0: [148 156 128 115  98 137 145 102 153 121 137 191 148 154 137 114 142 114 140 137 101 135 119 124 128]
1: [108 143 178 114  97 119  81 125  95 146 120 129  96 124 144 147  81 152 108 121 131 162 109 134 138]
2: [111  94 141 167 140 134 135 131 160 136 127 118 120 102 142 141 151 111 145 160 155 121 127 123 114]
3: [107 178 142 135 140 145 142 189 126 148 142 102 136 109 134 118 133 131 120 157 122 164 127  76 100]
4: [142 126 104 158 116 120 119  90 152 131 127 157 141 167 122 123 161 101 147 124 122  76 130 142 153]
5: [128 128 135  97 142 148 132 135  96 141 133  54 104 156 168 153  88 163 154 154 106 159 147 106 163]
6: [127  94 151 133 150 108 120 177 138 137 119 133 145 116 121 124  98 100 126 141 123 110 158 144 130]
7: [171 132 144 168 136  58 149 126 139 140 136 110 100 128 127 112  96 118 144 146 119 115 103 156 114]
8: [ 92 102 134 109 126 141 168 136 137 122 123 104 145 101 125 156  96 136 119 146 119 145 122 173 126]
9: [144 179 102 149 112 141 153 155 138 152 146  81 121 102 115 116 148  68 101 177 161 134 141 114 133]
10: [133 144 127 141 147 154 159  96 128 125 123 127 147 112  99 111 103 116 122 127 128 139 156 153 137]
11: [123 131 134 105 168 128 128 102  95 135  95 133  89  98 103  76 142 125 147 104 118 117 161 113 145]
12: [119 133  86 152 140 131 123 146 147 141 142 115 170  73 127 155 127 102 105 106  88 180 155 135 126]
13: [142 100 117 130  99 139 108  97 145 128 149 186 152 154 131 120 129 114 143 140 108 129 155 127 136]
14: [125 124  86 149 133 123 121 160 147 138 138 114 161  87 127 165 132 116  97 104  93 169 158 123 133]
15: [ 92 125 118 109 151 114 170 114 128 116 161 130 115 125 119 101 151 126 119 133 172 114 142 131 133]
16: [140 138  56  89 132 174 131 144 126 145  99 168 141 134 130 110 146 135 144 167 130 144 124 163 106]
17: [ 96 103 131 109 127 135 164 137 140 120 123 104 146 100 126 155  98 136 121 146 116 145 120 174 124]
18: [147 138 113 157 115 113 116  96 154 121 134 150 130 162 144 126 158 107 149 127 128  82 125 135 153]
19: [ 99  78 116 133 133 113 137 144 132 141 124 134  99 115 169 145 104 105 160 124 134 127 145 119 124]
20: [110 134 143 174 178 159 134 159  84 127 122  85 126 150 115 123 119 166 133 100 172 154 143 110 143]
21: [135 124 122 109 133 131 121 118 166 133 150 139 140 192 105 140 141 147 143 113  70 146 136 160 146]
22: [138 131 152 117 163 148 122 119 128 115 153 161 139 111 129 130 137 138 102 125 138 112 159 134 116]
23: [112 129 155 122 125 104 134 154 158  96 143 142 104 172 136  95 151 115 113 138 137 140 140 119  94]
24: [100 160 154 122 138 110 119 110 117 126 125 138 161 113 148 100 132 168 159 118 158 171 138 168 118]
25: [160 129 125 173 125  52 139 134 135 132 134 121  87 130 112 122  97 123 141 154 113 113  94 155 116]
26: [156 126 155 118 118  82 139 100 115 143 137 148 169 105 120 127 141 158 139 132  97 119 125 186 162]
27: [128 130 119  86  72 120 151 183 135 179 154 144 131 131 115 103 124 163 133 152 120 153 141 142 149]
28: [102 168 145 159 142 161 111 147 132  94 132 138 104 104 143 126 126 127 141 122 157 107 144 127 121]
29: [128 127  93 163 142 126 129 145 149 138 130 114 171  84 138 177 130 111  94 103  94 174 163 126 128]
30: [123 115 152 150  95 143 140 126 117 134 141 128 129 100 130 118 131 128  97 112 129 142 113 120 130]
31: [118 104 137 135 105  81 103 122 128 150 123 165  94  82 149 165 110 105 113 156 116 130 101  79 111]
32: [190  80 103 148 115 162 130 147 135 108 125 142 140 172 113 149 130 144 119 147 160  80  59 115 137]
33: [125 147 117 111  98 152 149  94 127 134 126 138 115 123 129 119 134 193 176 101 111 110  78 107 139]
34: [108 124  85 108  79 129 185 115 104 114 133 114  93 110 112 140 175 161 120 118 117  86 132 130 120]
35: [130  93 134 117  98  95  91 135 126 150 131 158  99  89 133 178 111 126  97 151 122 120 106  87 104]
36: [112 143 126 118 107 143 140 107 138  95 151 105 149 134 113 115 106  96 137  61 140 150 139 134 112]
37: [ 91 103  96 137 178 157  93 164 116 139 101 145 120  69 132 105 178  79 122  98 128 140 118 136 128]
38: [148 135 104 132 130 154 143 112 135 144 107  90 124 172 106 152 102 132 103 126 161  79 146 158 102]
39: [122 119 128 126  94 149 125  90 149 124 110 149 116 128 115 118 116 178 173 104 103 138 171 109 119]
40: [136 142 132 132 139 118 143 128 135 122 114 125 136 171 133 115 135 119 132 170 158 111  99 136 137]
41: [160 159 136 149 164 184 146 121 110 109 108 107 166 107 141 134 160  97 133 135 157 129 116 125 145]
42: [173  90 158  96 113 158  99 125 100  77 169 153 134 126 145 139 141 123 130 185 106 168 131 112  93]
43: [ 74 124 118 114 147 105 160 118 131 114 177 127 124 115 132 101 148 120 111 129 189 123 141 140 132]
44: [137 170 168 133 112 109 137 107 112  90 149  99 115 169 181 110 116  91 117  97 107 111 108 178 128]
45: [142 123 125 142 136 163 172  90 137 114 117 127 147 101 108 113 111 112 128 138 135 146 165 148 140]
46: [160 160 132 148 162 186 145 119 109 109 107 110 163 109 142 131 161 102 138 135 156 132 116 123 145]
47: [135 130 122  97  79 129 146 187 136 188 162 136 139 121 119  99 130 163 138 155 133 162 139 140 149]
48: [113 115 122  90  81 138  91 158 192 136  70 122 146 152 168 146 164 133 124 104 154 131 159 122 120]
49: [123 125 138 103 113 106 134 140 149 171 141 107 146  90 137 121 142 162 128 142 108 124 152 115 128]
50: [107 167 156 125 144 127 174 130 129 121 133 163 151 129 166 108 131 131 149 123  91 132 141  93 109]
51: [117 121 117  83  85 143 104 164 192 138  69 128 145 150 162 136 163 123 121 115 164 134 148 136 116]
52: [175  89 121  76 122 100 153 134 142  88 161 139 117 123  96  85 119 100 158 111  94 124  97 138 119]
53: [110 194 111 125 127 141 140 153 132 104 137 135  89  95 131 114  83 127 134 110 108  80 122 101 155]
54: [152 121  87 135  94  98 105 137  99 168 115 138 113 192 146 105  91 127 119 121 128 128 170  88 139]
55: [124 133 158 127 146 128  81 164 132 112  98 135 179 153 144  80 127 140 149 138 123 145 134 139 144]
56: [101  89 116 134 147 121 130 146 125 135 110 127  95 126 166 133  94 109 149 107 126 130 130 113 122]
57: [140 126 126 143 137 163 176  85 136 114 117 126 148  96 108 111 109 111 129 137 133 150 171 150 140]
58: [113 134 101 123 133 143 120 112 120 113 117 142 149 165 137 116 155 111 133  86 119 149 132  96 115]
59: [148  92 149 147  99 138 101 158 131  88 138  58 108 101 140 125 108  68 105 175 163 118 122 119 146]
60: [127 127 134  98 142 148 134 135  98 139 132  57 107 153 166 153  88 161 152 154 107 157 146 110 160]
61: [150 138 114 156 113 116 116  96 156 118 133 149 130 165 142 127 156 105 148 126 128  80 126 133 153]
62: [120 121 161 128 130 123  92 158 119 125 100 134 175 147 133  63 132 144 137 145 129 137 124 140 151]
63: [141 178  96 148 114 142 138 168 148 167 154  83 112 101 121 119 154  70 112 175 159 123 133 116 120]
64: [148 138 113 156 113 114 116  93 156 118 133 153 129 165 145 127 159 106 148 127 129  77 126 136 155]
65: [101  93 116 141 136 107 128 151 124 145 114 142  84 113 167 150  99 100 159 119 123 116 142 125 108]
66: [142 151 134 131 147 109 128 114 129 131 102 124 147 159 141 114 130 122 142 169 170  97 105 135 147]
67: [130 144 122  94 172 123 121 113 118 139  95 149  81 101 111  84 148 121 148 108 102 123 165 106 131]
68: [118 132  77 171 148 131 123 134 153 128 136  92 157  83 120 174 126 107  96 100 101 166 169 142 133]
69: [123 125 109  79 146 188 138 117 130 160 143 137  96 142 121 166 164 117 102  97 108 189  90 125 179]
70: [130 116 139 123 112 156 113  97 148 122 116 149 111 134 104 115 139 176 181 109 103 139 178 110 133]
71: [ 90 117 145 139 113 102 145 160 105 167 107 137 104  95 129 114 136 137 111 143 160 201 125 137  65]
72: [118 123 118  82 134 169 139 117 134 171 150 124 106 147 124 155 167 115 104  85 112 187  90 125 178]
73: [136 143 162 154 131 129 129 123 115 113 118 141 146 115 130 129 130 155 154 129 124 139 121 139  84]
74: [136 114 122 127 133 138 152  91 110 132  80  95 120 125 123 109  89 100 106 137 144  77 175 138 139]
75: [126 178 114 112  94  83 147 130 118  95 120 158 106 100 103 159 143 113 115 139 117 134 151  75 106]
76: [170  93 154 100 114 155  99 124  99  78 168 150 135 124 145 138 139 123 130 183 109 164 131 111  92]
77: [141 109 158 170 143  71 130  85 149 145 130  98 118 153 136 145 122 165 142 101 145 159  79 122 153]
78: [153 153  70 101 187 133 124 129  89 149 103 100  97 154 119 120 127 133 132 148 124  91 135 122 130]
79: [143 103 114 128 103 139 109  99 142 130 146 181 149 154 130 120 128 117 142 140 109 128 153 126 137]
80: [146 115 118 113 147  94 118 102 100 146 109 103 124 145 108 125  84 118 110 131 158 119 131 134 118]
81: [ 90 112 120 107 132 154 156 133 146 128 120 107 154 102 118 151  81 133 123 138 119 138 123 177 113]
82: [ 84 115 105 129 137 144 122 145  87 131 102  81 126 176 102  87 130 121 128 151 131  81 101 109 123]
83: [107  98 126 112  99 127 172 139 133 128 154 126 161 105 102 160 128 144 156 122  99  96 114 137 137]
84: [116 140 175 115  83 129  68 119  91 147 133 125  98 122 137 139  85 173 123 127 128 167 119 124 142]
85: [155 112 121 142  94 111 174 177 110 126 104 161 114 114 151 137 191 130  87 126 154 120 149  97 125]
86: [120 119 165 164 124 121 157  89 104 148 142 103 132  94 117 130 147 145 140 130 139 154 121  95 100]
87: [118 113  88 106  88 116 179 120  92 116 132 135  98 121 114 144 164 168 125 118 116  89 142 123 129]
88: [ 75 144 134 129 109 118 104 149 173 113 146 148  79 133 124  84 144 149 130 127 159 107 105 104 157]
89: [133 101  95  97 173 151 149 107 139 144 103 122 130 113 124 131 142 140 144 120 139 151 135 155 123]
90: [147 140 147 134 122  85 143 102 149 112 179 123 107 121 104  86 136  97 134 113 154 134 153 124 124]
91: [138 144 133 133 140 116 142 127 135 122 113 126 135 175 134 112 138 118 132 172 160 110  98 133 138]
92: [133 115 152 127 144 151 126 114 119 129 148 153 138 111 116 141 131 140  89 131 139 116 163 129 117]
93: [117 104 137 129 142 153 100 137 108 119 164 126 116 151 156 138 114 133 180 126 133 138 113 125 146]
94: [ 95 140 145 150 130 160 139  76 156 133 143 159 137  86 141 123 152 110 119 175 139 138 129 133 113]
95: [ 91  99 123 150 172 105 151 136  97  91  88 131 145 104 115  96 164 100 149 128  97 151  97 143 153]
96: [130 116 156 131 131 137  74 154 132 112 113 132 185 140 145  69 134 142 141 156 114 147 127 138 132]
97: [146 133 112 155 101 127 126  91 147 128 135 148 141 160 145 117 157 109 163 137 120  76 130 146 159]
98: [170 165 131  80 120  96 111 127 151 168 154 138 116 125 169  80 136 103 165 113  91 115 183 143 117]
99: [127 133 117 110  92 154 142  99 148 127 113 152 119 109 150 110 125 175 184 115 115 104  94 114 126]
100: [ 94 106 114 129 112 116 133 163 143 183 141 106 171 137 144  90 108 146 133 198 140 113 122 142 101]
101: [139 155  67 103 152 130 115 129  82 152 111 125  90 149 115 134 132 156 120 140 117 108 129 127 149]
102: [137 103 129 106 130 144 137 153 133 109 157 169 161 118 140 129 131 141 120 151 119 121 103 152 105]
103: [134 150 139 140 112 127 120 166 105 148 150  88 120 120 152  97 128 155 128 105 149 195 116 125 112]
104: [113 204 134 117 123 138 146 165 142 101 144 136 105  98 134 112  90 113 148 108 109  90 126 106 146]
105: [141 126 136 140 127 152 139 104 123 137 122 113 125 143 111 165 114 136  93 122 126 133 135 135 145]
106: [147 135 146 156 128  98 121 129 140 110 155 121 153 122 103 116 131 145 140 106 109 166 111 101 106]
107: [106  77 139 173 105  95 130 148 123 120 178 123 135 139 118 101 145 108 139 127 121 157 102 136 151]
108: [137 166 124 125 133 111 130 139 139 138  77 139 149  92 131 133 140  60 122 135 128 142 123 131 121]
109: [153 124 157 173 122 102 114 121 160 112 159 110 153 125  99 119 130 122 134 105  96 166 104 106 107]
110: [126 138 125 116 134 133 129 109 161 120 150 137 139 190 143 119 109 141 134 116  84 100 124 160 148]
111: [155 161  60  98 175 126 111 119  83 153  91 113  96 159 109 125 125 146 125 148 124 100 121 122 145]

[105  77 169 177  96 107 135 152 117 106 167 129 133 135 115  90 138 100 138 138 128 159  95 155 144] 107 30 109
[113 123 108 165 177 165 122 160  88 126 122  81 124 149 143 118 126 166 139 104 162 110 111  98 135] 20 82 93
[113  96 147 148 134 138 128 138 153 143 130 120 114  94 132 137 152 120 144 174 161 132 122 136 114] 2 94 19
[126 154 117 120  93  94 151 126 124  97 124 150 101  84 124 161 133 117 114 144 127 143 155  83 108] 75 31 35
[142 107 149 187 147  69 111  74 147 144 111 112 118 154 137 142 131 163 144  96 135 159  89 138 134] 77 106 109
[133 152 140 141 114 129 120 165 108 145 149  91 120 119 151  99 127 154 129 106 148 191 117 125 112] 103 30 3
[125 127 157 172 119 109 148  86 111 146 137 108 136  89 117 124 153 149 122 139 155 154 117  87  81] 86 30 73
[130  89 135 116  95  93  87 133 125 156 130 158  96  87 135 180 111 128  96 152 122 120 104  84 106] 35 31 65
[187  88 105 136 120 153 119 153 149 101 120 140 138 190 109 170 144 147 116 154 173  87  49 122 147] 32 40 91
[121 152 155 143 129 124 130 129 118 108 120 140 162 114 130 146 130 157 155 141 114 128 132 145  93] 73 24 102
[137 124 111 112 147  90 108 118 103 129 117  96 124 141 124 132  73 109 115 122 145 133 134 136 112] 80 56 105
[120 138 158 165 129 128 138  98  97 160 130  97 141  85 113 129 149 152 131 134 148 149 113  89  92] 86 73 30
[148 119 130 143 125 143 125 111 150 151 129 111 129 143 113 159 126 138  79 119 126 123 141 122 141] 105 92 30
[126 125 155 174 131 113 148  98 101 161 134 107 134  99 108 133 154 139 128 136 147 152 119  79 102] 86 30 106
[130 139 115 147 121 146 122 120 137 116 132 110 113 152 144 167 131 136  81 117 115 123 128 130 144] 105 30 92
[ 83  94 116 132 114 107  96  84 115 139  92 135 158 125 106 117  82  44  90 104 161 143 108 114 117] 80 108 36
[ 79  98  87 148 178 160  92 174 116 148 111 135 112  63 112  98 174  82 110 103 129 126 128 145 118] 37 95 2
[124 140 126 114 135 134 130 107 162 119 152 138 140 194 143 120 109 145 136 115  81  97 125 163 150] 110 21 61
[119  89 139 147 123 138 120 134 151 131 127 120 121  97 148 142 152 108 142 161 154 139 127 134 112] 2 19 94
[117  98 138 153 136 145 132 133 151 135 142 121 120  90 144 143 144 112 146 157 159 137 122 133 121] 2 94 19
[150 167 126 127 118 144 150 105 136 128 147 182 145 159 133 106 125 117 148 135  84 113 106 134 133] 0 110 79
[117 103 137 127 141 155 103 135 110 115 163 125 118 153 155 141 116 137 179 127 135 139 112 123 143] 93 56 19
[137 145 163 156 130 129 129 123 114 111 118 141 146 112 130 129 131 158 154 131 124 141 120 141  81] 73 106 24
[142 145 148 133 124 129 121 169 111 138 143 101 109 124 143  92 126 147 134 116 142 181 132 120 117] 103 3 30
[ 78 101 107 134 117 107 100  85 113 140  92 152 154 134 110 122  76  51 104 101 154 143 116 117 128] 80 56 58
[ 81 102 107 134 118 110 104  86 114 139  94 150 154 131 111 121  78  55 105 103 153 143 119 119 129] 80 56 58
[127 111 150 133  95 141 142 109 123 136 147 117 128 107 141  97 124 127 114 108 136 138 101 109 125] 30 86 106
[112 158 138 127 148 154 138 181 140 148 140 116 131 112 129 114 124 126 123 145 119 159 139  87  99] 3 50 103
[121 106 137 133 107  81 104 124 128 148 124 165  97  85 146 161 112 110 115 154 118 130 102  83 112] 31 35 65
[135 140 107 137  91 135 122  96 118 106 138 124 133  99 126 100 121 138  99 119 131 118 140 120 133] 30 10 92
[131 122 176 172 119 112 151  99 108 154 132 104 134  96 102 125 144 133 125 148 136 153 119  83  81] 86 30 73
[129 111 150 135  97 141 143 110 124 139 146 120 127 109 141  97 122 126 116 108 136 137  97 110 127] 30 86 106
[127 155 115 120  93  92 156 126 125  94 123 151 101  82 122 162 136 115 114 146 127 142 157  80 106] 75 31 35
[176  87 117  79 129  83 142 130 143  79 164 144 125 113 102  95 122  91 170 124  94 128  78 149 116] 52 102 90
[121 149 150 143 130 124 130 131 120 110 121 139 162 112 130 147 130 154 151 139 114 130 134 144  95] 73 24 102
[ 93 101 126 150 171 106 150 137 100  92  91 130 145 103 115  99 162 101 147 127  97 146  98 143 152] 95 37 107
[119 158 119 124 106  98 157 121 135 104 135 152 104  88 113 161 142 114 113 149 123 120 156  70 109] 75 31 35
[112 111  76 147 126 171  94  91 119 135 121 143 127 131 127 117 188 106 116  84  74 128 165 127 145] 58 79 4
[127 125 157 179 130 112 150  98 100 161 133 107 133  95 108 132 155 141 126 135 148 152 121  74 101] 86 30 106
[132 162 112 121 107  83 161 116 124 102 125 163 101  82 106 167 150 116 110 154 127 124 159  83 103] 75 31 87
[181  89  98 132 109 148 117 158 135 115 121 150 145 183 108 153 156 132 108 140 168  81  64 119 142] 32 40 91
[138 120 114 108 143  89 109 101 102 136 113  98 126 133 122 115  80 103 117 135 160 122 123 130 119] 80 74 66
[165  97 108  65 126  94 155 132 145  88 165 132 119 120  97  87 120 101 153 115  94 133  85 142 117] 52 102 90
[144 158 144 133  99 142 155 108 156 121 143 192 149 155 126 125 133 111 139 130  96 122 109 133 143] 0 79 13
[181  94 123  78 125  91 148 129 150  94 165 134 112 143  95  95 119 104 170 107  88 133  92 130 120] 52 90 106
[147 137 141 153 131 100 120 129 137 113 152 120 149 124 103 117 131 145 140 108 111 162 113 102 108] 106 109 73
[ 97 156 161 115 143 128 115 125 117 129 133 133 156 115 136 101 120 168 164 119 152 168 149 166 115] 24 73 55
[ 93 170  90 129  95 127  92 115  77 125 119 163 134 148 163 153 136 136 142  80 126 108 130 131 123] 58 18 101
[104 101 148 127  89 129 159 118  85 132 125 157 126 147  88 138 116 136 137  69 110 150 109 131 130] 30 83 105
[ 95 109 112 137 156 116 143 138 102 101  89 126 115 102 114 101 165  85 127 131 110 130 108 133 155] 95 37 11
[129 139 117 150 124 147 122 121 133 116 132 109 113 150 146 165 133 139  84 115 115 126 128 127 147] 105 30 92
[137 141 105 138  90 134 122  95 115 106 141 124 135  96 126  98 120 138  97 119 133 119 141 118 134] 30 10 92
[ 93 140 144 149 130 161 139  74 160 131 144 163 137  86 143 122 153 107 118 178 139 137 130 136 114] 94 2 92
[117  98 148 154 133 144 124 138 156 133 132 118 118 102 139 141 148 118 139 161 144 135 132 130 106] 2 94 19
[139 145 160 156 130 128 130 124 116 112 118 141 144 112 129 128 130 156 154 130 125 139 118 142  85] 73 106 24
[131 108 142 168 160  69 117  82 150 146 133  94 121 161 135 152 123 167 136  97 141 149  91 128 148] 77 106 105
[150 158 128 117  99 138 148 100 151 120 141 196 148 154 135 113 140 112 140 139  98 136 118 124 129] 0 79 13
[125 139 129 112 135 138 129 110 160 119 148 139 141 191 141 119 109 145 136 118  83  96 126 164 148] 110 21 61
[133  98  96  98 172 152 151 106 142 142 104 123 132 111 125 131 144 138 145 120 141 154 136 157 122] 89 45 10
[137 163 126 124 133 115 127 139 138 137  79 138 151  94 133 131 139  60 122 137 126 144 123 133 119] 108 41 6
[111 110  74 146 124 175  94  88 118 135 122 144 128 131 127 119 190 104 116  84  71 128 168 128 148] 58 79 13
[ 94 168  95 131  98 126  94 117  81 124 120 160 136 144 161 154 136 135 140  81 124 106 129 131 124] 58 18 61
[149 157 147 125 103 138 152  98 159 112 151 190 147 153 124 110 132 120 144 155  87 128 127 136 137] 0 79 13
[128  81 177 123 128 113 122 188 132 137 127 154 160 103 124 137  97 113 113 153 121 103 169 152 124] 6 92 102
[132 136 117 146 120 145 120 119 134 112 135 113 114 149 147 166 134 136  84 120 111 127 128 128 144] 105 30 92
[127 113 166 164 120 111 152 103 101 151 142 105 133  94  98 128 143 143 134 142 137 148 121  86 112] 86 30 106
[123 180 137 178 111 115 106 138 111 155 105 137 104 137  98 149 156 170 121  86 135 150 149 124 171] 105 30 20
[133 122 122 126 134 129 128 116 154 154 145 138 136 195 110 128 138 149 139 107  67 158 129 168 169] 21 110 79
[136 144 163 156 131 129 129 125 117 111 120 140 147 110 129 132 131 156 151 130 123 138 119 141  84] 73 106 24
[127 109 153 133  95 142 143 109 123 139 148 117 128 107 142  96 124 126 115 108 135 140  97 108 125] 30 86 106
[109 135 144 178 181 161 134 162  80 126 121  82 125 147 114 122 117 168 134 100 177 154 144 106 141] 20 103 28
[ 92 146 139 142 157 106 103 144 109 138  87 132 137 110 149  97  94  83 137 125 101 117 164 143 165] 6 56 108
[168 174 138  76 135  95 105 127 156 154 164 134 118 121 158  79 148 101 148 124  98 113 182 150 115] 98 90 49
[ 94 107 104 115 114 127 146 164 149 193 141  99 165 149 138  95 113 135 152 183 137 119 112 145 114] 100 47 27
[133 126 115 111 150  91 110 120 106 128 118  95 125 137 123 133  73 109 114 124 145 135 132 135 111] 80 56 105
[135 126 114 109 149  93 109 117 104 124 117  95 124 138 122 132  76 108 117 119 145 134 131 140 110] 80 56 105
[106 163 140 110 140 142 136 182 134 166 139  97 132 120 133 113 122 122 116 166 128 170 142  79 111] 3 49 103
[139 112 131 141 117 154 135 113 126 144 128 118 125 151 100 169 120 131  82 117 126 121 135 134 143] 105 92 30
[157 137 151 116 123  73 141 108 107 139 137 155 178 103 141 117 129 162 136 122 105 106 144 191 153] 26 24 49
[143 146 116 129 132 164 143 117 143 144 118 101 127 185  91 142  99 134  99 126 151  93 133 151  98] 38 105 80
[124 163 118 123  98  97 160 126 125 103 130 160 116  85 117 165 144 111 121 144 127 134 164  78  99] 75 31 85
[ 97 157 159 116 140 129 115 120 118 128 133 133 155 119 136 100 120 167 166 119 151 171 148 166 115] 24 73 55
[134 115 161 168 121 119 156 115 107 153 119 102 131 101 113 129 153 137 126 136 143 155 114  89  92] 86 30 73
[126  93 153 132 150 108 120 181 139 137 120 134 146 114 122 124  96  99 126 139 120 108 158 144 128] 6 19 56
[ 92 117 144 137 115 105 143 158 106 166 105 136 108  97 131 115 136 138 112 144 159 197 125 136  66] 71 103 30
[125 144 130 123  91 152 125 120 117 118 149 112 135 112 118 114 100  94 144  68 129 143 135 141 111] 36 30 10
[114  90 149 143 142 146 127 144 152 140 130 118 122 101 148 138 140 116 140 162 155 136 129 139 110] 2 19 6
[111 167 149 161 164 160 118 135 138  96 138 130 111  99 143 131 127 136 129 119 129 123 127 133 108] 28 73 22
[147 158 128 117 103 136 145  97 150 119 138 192 148 154 136 117 136 114 138 139 101 136 118 124 127] 0 79 13
[ 88 114 126 147 161 118 138 143 104 108  93 120 134  98 124  98 164 105 138 125 114 138  92 167 149] 95 37 108
[ 88 100  94 139 181 157  90 167 115 144 100 146 120  65 133 105 178  78 119  99 128 139 118 135 128] 37 95 108
[115  95 141 164 138 135 132 130 157 133 129 120 121 104 142 140 151 112 144 161 152 123 128 123 113] 2 19 94
[145 107 154 179 154  79 129  88 140 135 127 108 110 151 141 143 131 164 145 103 133 159  87 125 147] 77 106 109
[137 106 129 108 131 145 139 150 133 110 155 167 160 118 137 128 130 140 120 150 119 122 106 153 107] 102 22 92
[117  98 148 155 134 147 126 140 158 133 133 115 118 102 139 139 151 118 140 162 145 136 133 134 107] 2 94 30
[147 136 145 155 127 100 123 128 140 112 155 124 152 124 103 116 131 143 141 108 109 163 111 103 107] 106 109 73
[135 124 113 111 150  88 108 117 104 127 116  93 125 138 122 134  70 108 115 122 146 133 132 138 111] 80 56 105
[113  95 139 165 139 131 133 130 159 136 129 118 119 103 143 139 149 110 144 158 154 119 127 123 115] 2 19 94
[141 143 151 132 123 129 118 170 111 140 145  99 111 121 139  91 129 145 136 116 141 180 132 122 113] 103 3 30
[138 172 171 134 113 106 136 109 111  87 150  97 116 171 184 111 116  86 114  96 107 111 110 183 127] 44 110 36
[140 155  64 104 152 132 118 127  85 150 110 126  91 149 114 132 135 157 124 140 116 105 127 125 148] 101 111 78
[111  76 157 183 104 104 138 157  97 117 174 142 129 129 127  85 145 108 132 126 120 157 106 136 139] 107 30 106
[130 161 124 126 103 139 146 104 147 132 142 185 132 163 131 121 137 115 150 147 100 123 119 122 130] 0 79 13
[144 114 115 111 148  94 117 105 101 146 108 105 121 147 112 126  81 115 112 129 156 117 133 137 118] 80 74 38
[162  99 112  70 127  96 153 133 145  89 163 131 122 118  99  92 120 102 149 114  94 130  86 142 118] 52 102 90
[132 118 183 169 124 112 161 108 117 160 135 100 145  95 122 127 147 138 116 143 157 151 125  78 100] 86 30 2
[148 155 144 126 105 137 151 101 159 113 150 187 148 149 124 113 132 119 142 152  87 131 129 136 137] 0 79 13
[128 132 118 112  94 154 142 100 147 128 114 150 120 111 147 113 125 172 179 115 116 105  96 115 127] 99 33 39
[129  87 165 125 142 118 131 184 133 131 130 143 158 114 120 137 101 116 118 141 128 123 159 142 131] 6 92 102
[141 105 156 180 147  74 113  88 150 143 122 114 118 159 128 146 128 151 139 106 143 141  87 138 139] 77 7 25
[109  86 111 120 108 128 139 164 149 193 138  91 173 148 147  93 106 139 133 180 125 121 114 140 109] 100 49 47
[113 136  98 120 133 145 118 112 121 110 116 145 150 169 139 115 155 110 134  83 118 149 132  97 116] 58 36 79
[121 114 154 151  93 143 141 127 116 135 141 129 129  98 130 115 131 127  98 112 130 143 112 119 129] 30 86 92
[140 105 157 182 148  74 113  85 151 144 121 113 115 163 128 147 128 154 141 104 143 141  85 138 138] 77 7 25
[ 81 166 147 134 116 115 166 104 112 121 104 133 155 117 153 132 183  44 110 103 153 115 145 111 118] 108 58 15
[174  91 109  79 126  97 146 127 149  82 167 130 121 111  91  82 114 101 167 111  83 143  94 134 117] 52 106 90
[155 128 155 118 118  83 139 101 115 139 138 145 167 109 124 125 140 154 139 130  97 118 124 186 160] 26 49 83
[141 124 141 142 125 153 141 103 125 136 122 112 127 142 111 167 113 135  91 121 126 134 136 136 145] 105 92 10
[ 91 120 146 138 116 104 146 158 106 163 109 139 107  97 132 113 136 137 114 142 156 197 126 135  67] 71 103 30
[137 166 124 125 134 112 129 140 140 140  74 138 151  92 133 131 139  57 122 134 127 143 122 134 122] 108 41 6
[139 113 121 131 136 135 157  92 113 132  81  94 120 125 122 108  89  98 106 138 143  75 174 139 138] 74 80 38
[ 86 113 126 144 161 120 138 140 106 105  93 121 134 100 123 103 162 103 136 124 111 132  95 167 153] 95 37 17
[176  91 106 126 120 159 123 153 153 107 131 135 136 171 115 149 133 138 112 144 164  74  61 117 139] 32 40 91
[184  94 123  74 124  89 148 128 151  91 167 135 111 143  92  96 118 101 173 105  84 131  90 130 118] 52 90 106
[136 170 171 133 111 106 133 109 110  90 149  99 115 168 182 113 114  90 114  97 108 114 110 180 127] 44 110 36
[129 139 116 149 120 145 121 120 136 114 133 111 113 150 148 167 134 137  81 117 112 124 127 129 147] 105 30 92
[110 182 143 163 147 160 116 137 141 101 123 133  97 102 148 119 122 140 146 124 149 117 149 117 114] 28 73 104
[ 93 149 144 139 163 112 107 149 108 152  91 124 139  96 134  86  93  99 150 123 108 108 156 152 149] 6 11 62
[138 123 122 112 132 132 121 119 165 133 149 137 139 190 109 140 141 144 143 113  74 145 136 156 145] 21 110 79
[116 129 153 123 125 105 136 155 159  93 145 144 104 169 137  98 149 116 112 137 137 137 138 119  95] 23 40 91
[107  99 127 116 100 126 171 138 131 129 152 125 160 104 103 159 129 144 154 124 101  99 115 134 135] 83 17 8
[145  97 146 146  99 137 100 156 128  90 137  64 109 103 141 126 110  72 107 171 160 117 123 119 145] 59 2 9
[123 122 159 157 115 115 147 103 101 146 139 113 134  93 113 125 154 142 127 146 150 146 125  80  91] 86 30 73
[123 166 116 125  95  93 162 124 124 103 129 159 114  83 117 166 145 109 122 143 127 136 167  74  98] 75 31 85
[131 138 120 147 124 145 122 119 134 114 131 111 112 151 147 166 133 138  83 118 112 127 127 128 147] 105 30 92
[138 103 173 178 148  65 130  81 152 142 118 105 110 164 138 153 112 163 127 106 145 162 100 138 139] 77 7 105
[129 140 117 147 122 144 124 120 137 114 133 115 116 150 149 164 133 136  86 118 111 124 128 127 145] 105 30 92
[144 143 144 146 121 131 125 168 107 126 150 115 116 112 143  96 127 140 129 109 152 169 125 125 116] 103 30 106
[126  87 166 125 144 116 129 184 133 132 133 141 159 114 120 136 100 112 113 142 132 124 160 145 131] 6 92 102
[129  85 168 128 143 119 132 185 131 132 130 142 158 115 120 137 101 111 114 142 131 124 164 146 132] 6 92 22
